Rows are one point carried round by a steady rotation, each followed by how many ticks it has turned.
The counts run from 0 to 511.
[-0.70 -1.58 -0.26  1.22  1.87  0.06  2.79  1.48  0.46  1.46  0.61 -0.22
 -1.74  0.97  0.49  3.39 -0.18 -0.68 -1.65 -1.75  0.43  1.97 -0.24  0.15
 -1.96  1.30 -1.63  0.72 -0.47 -0.41  0.02  2.22  1.69  0.06  0.24 -1.07
 -1.10 -2.91  1.47  0.15 -3.50 -1.39  0.08 -0.43 -0.68 -2.60  1.05 -0.37
  0.77  1.03 -0.49  0.53  1.39 -1.93 -1.62  0.53  0.50  0.07 -0.35  0.21
 -0.69  0.80  0.63  0.59  0.31  1.54 -0.24  1.91  1.98  0.47 -0.60 -0.84
  1.59 -1.03  1.38 -0.07  0.76  1.78 -0.88 -3.24  0.03 -0.19  1.00]  511
[-0.76  0.04 -1.29 -1.41  1.91 -0.67  3.12  1.92 -0.89  0.48 -1.78 -1.15
 -0.28 -0.18 -0.30  1.46  2.26  0.57 -1.27  1.03  0.97 -0.79  0.99 -0.75
 -1.27 -0.85  0.64  0.12 -0.57  0.76 -2.47  1.01  0.49  0.32  2.00  0.06
 -0.06 -3.01  1.80 -0.09 -1.00 -0.80  0.24  2.28 -1.59 -2.65  2.37 -0.87
 -1.48  3.86  0.46  0.05  1.14 -0.54 -1.06  1.64  0.44 -1.44  0.55  1.25
 -0.53 -0.23  1.11  0.37  1.70  1.19 -0.16  0.60  2.20  1.43  0.42  0.63
  1.14 -1.24  2.39  0.05 -0.79  0.94  1.14 -0.48  0.19 -1.40 -0.38]  427
[ 1.13 -1.27 -0.96 -0.93  0.29 -0.21  0.40  0.90  0.74  1.75 -0.56 -0.64
  0.36  0.37  0.47 -0.01  1.38 -2.08 -1.92 -0.34 -1.07  1.13  1.60  3.38
 -0.22 -2.31 -0.85 -1.66  0.65  1.05 -0.54  1.29  1.58  0.69  0.08  0.87
 -1.43 -2.66 -1.70  1.32 -2.69 -0.73 -1.33 -0.64 -0.18 -2.00  0.53 -0.57
 -1.21 -1.14  0.04  0.13  1.21 -2.59 -1.65  0.28  1.24 -0.57  0.82  2.34
 -0.21  2.21  1.48  2.40 -0.13 -0.76 -1.35  0.21  2.00 -0.19  0.95  1.07
  2.27  1.47  1.80 -0.88 -1.44  0.69  2.34 -0.34 -0.88 -0.99  1.80]  401
[-2.07 -0.29 -0.45  1.38  1.96  0.50  0.82 -0.09 -0.08  0.08 -1.03  1.96
  2.27 -0.47 -1.15 -0.61  1.02 -0.74 -1.00 -1.00  1.47  0.42  2.09  1.82
 -0.17  1.00  0.10 -1.36 -2.39  1.04 -0.78  0.94 -0.20 -2.85  0.58  0.83
  0.41 -1.65  0.45 -0.47  1.58  0.89  0.27  2.21 -1.38 -1.76  1.03 -0.02
 -0.72  2.47  0.35 -0.96 -0.10 -0.89 -1.48  2.11 -1.08 -0.31 -1.41  3.27
 -1.04  0.42  1.35  0.61 -1.52  0.70  1.27  1.93  1.33 -0.07 -0.83 -1.04
 -0.15  0.92  1.77  3.55 -1.39  0.40  0.49  0.14 -0.57 -1.87  3.19]  102
[ 2.23 -2.37  0.49 -1.00  0.51  0.16  1.09  0.91  0.25  0.32 -1.51 -0.03
 -1.85  0.94  1.68  0.25 -0.43 -0.84 -2.93  0.39 -2.00  1.42 -0.92  0.38
 -2.39 -1.89 -0.55 -0.15 -1.90 -0.78 -0.69  1.61  0.18 -0.63  0.53 -0.24
 -1.32 -2.77  0.70  0.98 -3.76  0.25 -0.37  0.00 -0.55 -1.95  0.91  0.78
  0.73 -1.43  0.05  1.01  1.68 -1.88 -2.43 -0.72  0.64  1.17 -0.72  0.18
 -1.42  1.68  0.11 -0.10  0.35  2.28 -2.04  0.84  1.31  0.58 -0.88  0.35
  2.12 -1.22  1.79 -0.10 -1.04  0.20  1.37 -2.52 -0.95 -1.25  0.49]  313
[-1.18  0.88 -1.75  0.20  1.64  1.22 -0.54  0.12  1.75 -2.35 -0.33  0.78
  0.95  1.50  1.33  0.52  1.39 -0.78 -2.68 -0.10 -0.06  0.17 -0.13  1.71
 -0.75 -0.33  0.31 -2.30 -2.83 -1.90 -0.76  1.30 -0.90 -2.33 -0.70 -0.66
  0.59 -1.93  0.68  0.54 -0.04  0.28 -0.32  0.40 -0.56 -1.90 -0.04  0.10
 -0.38  0.34  0.34 -1.35 -0.17 -0.95 -0.16  1.56 -0.07  2.92 -1.92 -0.72
 -2.54  1.02  0.69  0.88  0.46  1.07 -0.50  1.01  1.75 -0.49 -0.80 -0.62
  1.86  0.70  2.15 -1.01  0.26  1.73  0.00 -0.97 -1.93 -1.60  4.54]  18
[-0.24  0.75 -0.68  0.20  1.83 -0.77 -0.01 -0.38  1.06 -4.06 -1.33  0.74
 -0.11 -0.26  0.44 -1.98  2.07 -0.67 -0.30  0.76 -1.41 -1.41  0.20  0.24
 -0.98 -1.05 -0.87 -2.88 -1.50  0.20  1.17  0.44 -0.71 -2.83 -1.08  1.21
 -0.60 -1.39 -1.19  0.74 -0.73 -1.33 -0.57  1.55 -2.18  0.99  0.34  0.37
 -0.95  0.27  1.88 -2.36  1.30 -1.56 -0.84  1.36 -0.08  2.55 -1.41  1.04
 -2.02  0.95  1.24  1.00  0.63  1.01 -1.38  0.30  1.49 -1.52  0.39  0.75
  1.00  0.76  1.54 -0.23 -1.26  1.71  1.41  2.35 -2.16 -0.25  1.27]  413
[ 1.92  1.28 -0.07 -0.58  0.68 -0.30  1.24  0.94  0.72 -2.02 -0.60  0.42
 -0.59 -0.87 -0.59 -0.45  1.82 -1.56 -0.10  0.18 -1.69 -2.48  1.44 -0.96
  0.27 -0.76  0.60 -2.49  0.02 -0.85 -2.00  1.82 -0.25 -1.80  0.28  1.38
  0.59 -1.83 -0.84 -0.53 -0.67 -0.17 -0.54  0.75 -2.94 -0.33 -1.06  2.45
 -0.39  1.36  1.96 -1.18  1.04 -2.38  0.22  0.31  1.24  1.31 -0.35  0.61
 -3.41  1.62  1.64  2.24  1.94  1.00 -1.47  0.85  2.72 -0.45  0.71  1.37
  1.98 -0.14  2.66  0.92 -1.21  1.63  2.03  1.07  0.33 -0.72  0.09]  326
[-1.89  0.05  0.02  1.56  1.94  0.54  1.41  0.64 -0.66 -1.96 -1.78  1.27
  0.80  0.06 -1.67  0.25  0.70  0.20 -1.08 -1.05  1.38 -1.36  0.71 -0.35
 -1.29  0.99 -0.05 -0.68 -2.27 -0.01 -0.97  0.67 -0.34 -3.57  0.34  0.90
  0.23 -1.33  2.46 -1.02  0.39  0.01  0.45  2.42 -2.08 -1.70  0.02  0.28
  0.03  2.89  0.43 -1.89  0.04 -0.40 -0.88  1.68 -1.78  0.84 -1.74  2.13
 -1.91  1.40  1.27  0.08 -0.25  1.52  0.60  2.08  1.69 -0.05 -1.60 -1.39
 -0.88  0.05  1.70  2.85 -0.20 -0.03  0.07 -0.11 -0.05 -2.05  2.77]  198
[-2.89 -0.24 -0.84  1.78  2.72  0.30  2.15  0.79  0.28 -3.76 -0.82  0.06
 -0.71  1.61  0.26  0.06  0.06 -0.27 -0.18 -0.93  0.27 -0.36 -0.83 -0.80
 -1.85  1.86 -2.47 -1.27 -1.64 -1.55  1.22  0.64 -0.63 -2.29 -0.22  0.61
 -0.76 -0.65  2.06 -0.60 -0.71 -1.46  0.54  1.27 -2.29  0.49  0.33 -0.21
  0.60  1.14  0.62 -1.90  1.59 -0.99 -0.32  1.18  0.22  1.87 -1.83  0.07
 -1.81  0.97  1.16 -0.38  0.80  1.49 -0.58  0.27  1.15 -1.48 -1.07 -2.05
 -0.66  0.85  2.89  0.74  0.43  1.19 -0.18  0.17 -0.76 -0.22  1.65]  255
[-1.69  0.10 -0.99 -1.45  0.59 -0.20  1.56  1.81 -0.50  0.23 -2.87 -1.02
  0.08  0.10  0.45 -0.42  1.53 -1.20 -2.15  1.34  0.37 -0.91  1.04  1.09
 -1.61 -2.26 -0.77 -0.87 -0.54  1.90 -1.69  0.80  1.25 -0.07  0.08  0.97
 -1.15 -2.41  1.35 -0.29 -2.09 -1.37 -0.93  1.18 -0.59 -2.03  0.75 -0.36
 -1.46  2.27  0.19 -0.03  2.37 -0.10 -0.97  1.61 -0.63 -0.14  1.02  2.30
  0.03  1.37  1.90  1.60  2.34  0.89 -0.71  1.49  2.54 -0.02 -1.55  1.12
  0.34  0.65  2.30 -2.09  0.13 -0.47  1.55  0.92  0.02 -0.96  1.54]  31
[-0.26  0.18 -0.76  0.09  2.14  0.25  0.33 -0.18  0.24 -3.37 -1.95  1.14
  0.63  0.39 -0.31 -1.47  1.08 -0.10 -1.42 -0.07  0.15 -1.59  0.35  0.10
 -1.16 -0.55  0.33 -1.65 -2.64 -0.91 -1.18  0.09 -1.87 -3.34  0.67  0.61
  0.52 -0.89  1.69  0.21  0.40  0.72 -0.05  2.78 -2.10  0.08  0.74  0.44
 -0.77  1.48  1.47 -1.50  0.65 -0.57 -1.19  1.17 -0.85  1.99 -2.17  1.03
 -2.68  1.46  0.91 -0.77  0.56  1.50 -0.71  0.10  1.77 -0.24  0.05 -0.92
 -0.19  0.39  3.04  1.95 -0.93  0.66  1.71  1.18 -0.87 -2.28  2.17]  452
[ 1.95 -1.97 -0.55 -0.85  1.96 -0.32  1.85  1.18 -0.52  2.38 -0.44 -0.06
  0.06 -0.57 -1.00  1.31  1.65 -1.67 -1.78 -1.42 -1.15  0.10  1.88  0.86
  0.04 -1.69  0.65  0.03  0.67  1.00 -2.86  1.99  0.64  1.02  1.17  0.02
 -0.17 -2.32  0.06  0.71 -1.50  0.91 -0.21  0.72 -0.92 -2.38  0.89  0.11
 -1.30  0.57  0.42  0.80  0.66 -2.10 -1.21  0.60  0.84 -2.34  0.59  2.00
 -1.24  2.22  0.70  2.17  0.63 -0.40 -0.98  0.01  2.93  2.17  1.05  0.41
  1.96  0.64  2.60  1.38 -1.81  0.53  2.00 -0.35  0.48 -2.01  0.81]  61
[-2.71  1.31  0.10 -0.46  0.90 -0.25  2.00  1.49 -0.14 -1.03 -1.75 -0.43
 -0.99  0.31  0.60  0.18  1.14 -0.39 -1.13  1.45  0.73 -0.65 -0.07  0.31
 -2.52  0.03 -1.43 -0.47 -1.53  0.83  0.12  1.18  1.45 -1.62  0.02  0.45
 -1.86 -2.37  1.44 -1.34 -1.82 -3.22 -0.08  1.35 -1.42 -1.55  0.78 -0.49
  0.38  3.31  0.36 -0.91  2.41  0.05 -0.95  1.70 -0.93  1.85 -0.01  1.04
 -0.11 -0.81  2.02  0.43  1.69  2.06 -0.33  2.80  1.90 -1.22 -1.96  0.00
  0.28 -0.61  1.05 -1.62  0.56  0.60 -0.16 -0.19 -0.54  0.02  1.08]  341
[-1.59  0.81 -0.51  1.24  1.49  0.05  0.99  1.17  0.95 -1.99  0.28  1.13
  0.13  0.66  0.79  0.36  0.92 -1.15  0.40 -0.82 -0.57  0.96 -0.05  1.45
 -0.88  1.90 -2.60 -2.80 -1.06 -0.54  2.90  1.69  0.44 -2.69 -0.84  0.83
 -0.95 -2.04 -1.89 -0.34 -1.46 -2.33 -1.00 -0.19 -2.22 -0.43 -0.55  0.40
  0.50 -0.42 -0.03 -1.65  0.81 -2.32 -0.53  0.89  0.60  2.95 -1.65  0.44
 -1.44 -0.40  2.02  1.12 -0.41  1.57 -0.64  2.04  0.89 -2.39  0.14 -0.03
  1.37  1.07  0.78  0.32 -0.05  1.56 -0.74 -0.15 -2.07  0.70  2.21]  224
[-0.46 -2.51  0.17  0.56 -0.11 -0.12  2.02  1.61  0.29  0.91 -1.14 -0.48
 -0.81  1.44  1.42  0.10 -1.25 -1.51 -1.06 -1.12 -1.30  2.18 -0.22  1.15
 -1.68  0.31 -1.60 -0.93 -2.02 -1.89  0.22  1.76  1.05 -1.43  1.13  0.71
 -1.06 -1.23  0.57  0.98 -3.38 -0.51 -0.55 -0.22 -0.87 -1.78  0.25  1.48
  1.79 -1.16 -0.86  0.99  2.22 -1.30 -1.70 -0.31  1.34  1.45 -0.34  0.40
 -1.09  0.73  1.45 -0.56 -0.37  2.62 -1.11  1.01  1.53 -1.02 -1.61 -0.64
  1.36  0.24  3.27  1.31  0.51 -0.49  0.36 -2.42 -0.69 -0.77  0.95]  59
[-2.04 -2.41 -0.64  1.30  2.49  0.62  2.94  1.41 -0.28  0.31 -0.70  0.00
 -0.98  1.34  1.34  1.54 -1.09  0.05 -1.14 -1.98 -0.23  2.84 -0.24  0.84
 -2.33  1.68 -2.77  0.22 -2.13 -1.26  1.59  1.60  0.41 -0.85  0.93 -0.10
 -1.19 -1.85  1.14  1.18 -1.72 -0.85  0.56  0.87 -0.53 -1.21  1.89 -0.76
  0.83  0.06 -0.56  0.39  1.43 -1.47 -1.93  0.35  0.73  0.79 -1.18  0.21
 -0.28  0.03  0.98 -1.41 -1.39  1.38 -0.55  0.17  1.85 -0.19 -0.64 -1.61
  0.83  0.56  2.62  1.90  0.10  0.92 -0.11 -2.04 -0.85 -1.05  1.51]  416
[-1.48  0.41 -1.36  0.05  3.29 -0.02  2.04  0.53 -0.45 -3.74 -1.50  0.92
 -1.43  0.54  0.38  0.07  1.34  1.23 -0.56  0.79 -0.36 -0.56 -0.21 -1.20
 -2.13  0.68 -0.96 -0.58 -2.61 -1.68 -0.54  0.23 -1.37 -1.97  0.78  0.21
  0.03 -1.88  1.84  0.31 -0.21 -0.65  0.52  2.55 -2.25  0.29  1.54 -0.50
 -0.39  1.72  1.44 -1.77  1.23 -0.89 -1.18  1.10  0.21  1.83 -2.22 -0.28
 -2.48 -0.27  0.72 -0.94  1.23  1.52 -0.93  0.10  2.12 -0.25  0.21 -0.84
  0.45 -0.02  2.76  0.68 -1.04  2.17  0.80  0.41 -0.89 -0.42  0.39]  500
[-0.21  1.13 -1.35  0.24  2.28  0.99  0.56  0.13  0.69 -3.65 -0.82  0.73
  0.09  1.04  0.17  0.58  2.81 -0.82 -2.09 -0.26  0.42 -2.30  0.01  0.71
 -1.19 -0.21  0.19 -1.61 -1.46 -0.39 -2.25  1.27 -1.11 -1.92 -0.40 -1.20
  0.18 -1.74  1.89 -0.46  0.02 -0.04  0.12  1.62 -1.75 -1.30  0.21 -0.50
 -0.88  2.00  1.50 -2.23 -0.33 -0.75 -0.05  1.67 -0.75  1.40 -1.64  0.12
 -2.94  2.37  0.07  1.13  1.81  0.24 -0.42  0.61  2.40  0.18 -0.94 -0.64
  1.17  0.14  1.85 -1.31  0.03  2.40  0.15  0.73 -0.13 -1.89  3.02]  9
[ 0.26 -1.25  0.61 -0.40  1.09 -0.56  2.55  1.85  0.66 -0.57 -1.00 -0.54
 -1.91  0.79  1.60 -0.24 -0.77 -0.54  0.08 -0.66 -2.47  1.58 -0.50 -0.37
 -2.00  0.22 -2.43 -1.10 -0.61 -1.53  1.17  1.56  1.27 -0.82  0.81  0.68
 -1.73 -1.63 -0.40  0.86 -3.71 -1.77 -0.42  0.11 -1.28 -0.51  0.65  1.42
  1.40 -1.43  0.37  0.59  3.11 -1.62 -1.71 -0.42  2.29  1.71 -0.19 -0.49
 -1.38 -0.03  1.45 -0.01  0.07  2.57 -1.72  0.08  1.86 -1.18 -0.09  0.48
  1.64 -0.33  3.07  0.16 -0.50  0.50  0.83 -1.21 -0.64  0.66 -1.24]  3
[-0.99  0.71 -0.63 -1.11  0.78 -0.05  1.83  1.63 -0.46  2.35 -0.80 -0.20
  1.08 -1.09 -1.40  1.55  2.06 -1.15 -1.30 -0.18  1.01 -0.73  2.12  0.75
  0.15 -0.76  0.57 -0.57 -0.03  1.05 -3.51  2.00  1.18 -0.59  2.02  0.77
  0.47 -2.44  0.46 -0.47 -0.17  0.07 -0.35  1.41 -1.01 -2.97  0.60  1.12
 -1.13  3.73  0.05  0.23  0.75 -0.78  0.01  1.91  0.62 -1.46  1.01  2.42
 -0.65 -0.10  1.96  1.73  1.24  0.51  0.71  1.74  2.82  1.30  0.19  0.19
  0.91 -0.12  2.95  1.08 -0.22 -0.15  0.89 -0.52  0.50 -1.43  1.47]  419
[ 0.51 -0.35  0.38 -0.28  0.54  0.81  0.38  0.30  1.08 -3.06 -1.99  0.75
 -0.69  1.49  1.89 -1.07 -0.22 -0.65 -1.72  0.66 -1.44 -0.08 -0.87 -0.14
 -2.64 -1.27 -0.74 -1.74 -3.11 -2.02 -0.01  0.39 -0.87 -3.01 -0.25  0.22
 -0.45 -1.65  1.46  0.26 -2.58 -0.31 -0.41  0.93 -1.74 -0.92 -0.58  1.20
  0.97 -0.64  0.71 -0.50  1.16 -0.34 -1.49 -0.01  0.22  3.48 -1.88 -0.41
 -2.63  1.53  0.92 -0.29 -0.03  2.55 -2.03  1.17  1.24 -0.76 -1.41  0.62
  0.98 -0.37  2.82  0.15  0.07  0.66  0.73 -1.07 -1.53 -1.13  1.24]  208
[-0.11  0.14 -0.66 -1.36  0.53 -0.23  1.37  1.95  0.37 -1.04 -1.23 -1.22
 -1.30  0.78  2.91  0.19  0.74 -0.73 -1.78  0.68 -1.69  1.06 -0.60 -0.02
 -1.72 -1.28 -0.63 -1.63 -1.97 -2.12 -0.93  1.58  0.44 -0.76  1.18  0.08
 -0.62 -2.77  0.29  0.83 -2.99 -0.97 -0.99  0.23 -1.29 -1.23  1.04  1.44
  0.24 -0.69  0.04  0.57  1.49 -0.59 -1.12  0.46  2.58  2.70 -0.60 -1.66
 -1.64  0.10  1.65 -0.05  0.96  2.23 -1.86  0.57  2.49  0.09 -0.69  0.99
  1.95 -0.42  4.26 -2.01 -0.35  0.59  1.67 -1.48 -1.34 -0.06  0.42]  248
[-2.36 -2.02 -1.51  2.65  3.09  0.69  1.17  0.22  0.34 -0.67  0.39  0.24
 -0.25  2.25  0.92  1.62  0.26 -0.67 -2.29 -2.46  0.68  1.96 -0.09  2.16
 -1.71  1.29 -2.69 -0.68 -1.10 -0.24  1.44  1.70  0.39 -0.88 -0.47 -0.32
 -0.97 -2.06  0.86  1.01 -0.96 -1.36 -0.44  0.45  0.30 -1.34  1.33 -2.26
 -0.86 -0.86 -0.38 -0.83  0.78 -2.42 -1.62  0.91  0.04  0.30 -1.92  0.99
 -0.38  1.60  0.77  0.06 -1.33  0.38 -0.38  0.75  1.66 -0.22 -0.62 -2.14
  0.51  1.02  0.92 -0.01  0.52  1.63 -1.00 -1.43 -1.28 -0.63  3.76]  424
[ 1.22  0.21 -0.22 -0.96  1.80 -1.34  1.60  0.89  0.06 -0.36 -0.95  0.61
 -0.47 -1.84 -1.48 -0.38  2.22 -0.98 -0.64  1.39 -0.85 -1.56  2.16  0.31
 -0.95 -1.64 -0.08 -1.32  0.66  2.68 -1.02  0.68  0.60 -0.52  0.96  0.71
 -1.28 -3.49 -0.96  0.59 -1.46 -1.63  0.01  1.61 -2.46 -0.24  0.89 -0.66
 -1.19  1.97  2.13 -1.03  1.00 -2.91 -1.75  1.07 -0.24 -0.85  0.35  2.85
 -1.09  0.36  1.48  2.31  1.30  0.13 -0.73  0.48  2.78 -0.11  2.02  1.90
  1.42 -0.16  1.02  0.82 -2.19  1.66  1.86  1.97 -0.88  0.11 -0.31]  213
[-1.90 -1.69  0.18 -0.42  0.50  0.40  1.07  1.52 -0.88  1.79 -3.03 -0.05
  0.34 -0.11  0.81 -0.22 -0.18 -0.87 -2.74 -0.36  1.61  1.77  0.60  2.18
 -1.98 -0.69 -0.88  0.33 -2.10  0.97 -0.57  1.29  1.55 -1.57  0.84  0.21
 -1.32 -2.46  1.52  0.36 -1.48 -0.78 -0.41  1.23 -0.60 -2.56  1.49  0.22
  0.08  2.00 -0.73  0.94  1.35  0.07 -2.37  1.50 -0.72  0.10  0.11  2.98
  0.99  0.18  1.47  0.07 -0.33  1.85  0.44  2.00  1.86 -0.01 -2.32 -0.36
 -0.22 -0.24  1.59  0.85  0.08 -1.02  0.31 -1.48 -0.70 -1.27  1.95]  228
[ 1.26 -0.99 -1.18 -0.51  1.34 -0.50 -0.59 -0.15  0.40 -0.29 -2.81  1.04
  1.11 -0.52 -0.39 -1.68  1.55 -1.21 -1.42  0.67 -1.10 -0.05  1.79  2.09
 -0.71 -2.73  0.23 -1.76 -1.31  1.98 -0.51  0.26 -0.27 -1.88 -0.03  1.53
 -1.05 -2.18 -1.42  1.11 -0.22 -0.04 -0.96  2.28 -1.18 -0.49  1.15 -0.50
 -1.52 -0.21  1.04 -0.64  0.82 -1.91 -2.48  0.86 -0.51  0.09 -0.81  3.53
 -0.90  1.74  1.44  0.87 -0.33 -0.25 -1.11  0.52  1.21 -0.48  0.81  0.56
  0.94  0.94  1.15  1.70 -2.59  0.37  2.56  1.85 -1.25 -1.78  1.66]  252
[-1.83  0.41 -1.01 -1.31  1.27 -0.78  2.10  0.75 -0.61 -1.47 -2.64 -1.26
 -0.57  0.26  1.16 -0.52  1.63 -0.02 -2.04  1.98 -0.09 -0.17  0.30 -0.08
 -2.32 -2.32 -0.54 -0.32 -0.94  1.04 -0.84  0.46  0.06 -1.24  0.81  0.83
 -1.02 -2.39  1.38  0.71 -1.52 -2.02 -0.47  1.86 -1.44 -0.52  2.36 -0.82
 -1.50  1.98  0.79 -0.64  2.67  0.00 -1.07  1.63  0.33  0.68  0.13  1.15
 -0.28 -0.64  1.58  0.42  2.48  1.70 -0.85  0.68  1.91 -0.74 -0.70  0.91
  0.82 -0.13  3.00 -1.84 -0.61  0.11  1.85  0.87 -1.36 -0.16  0.15]  87
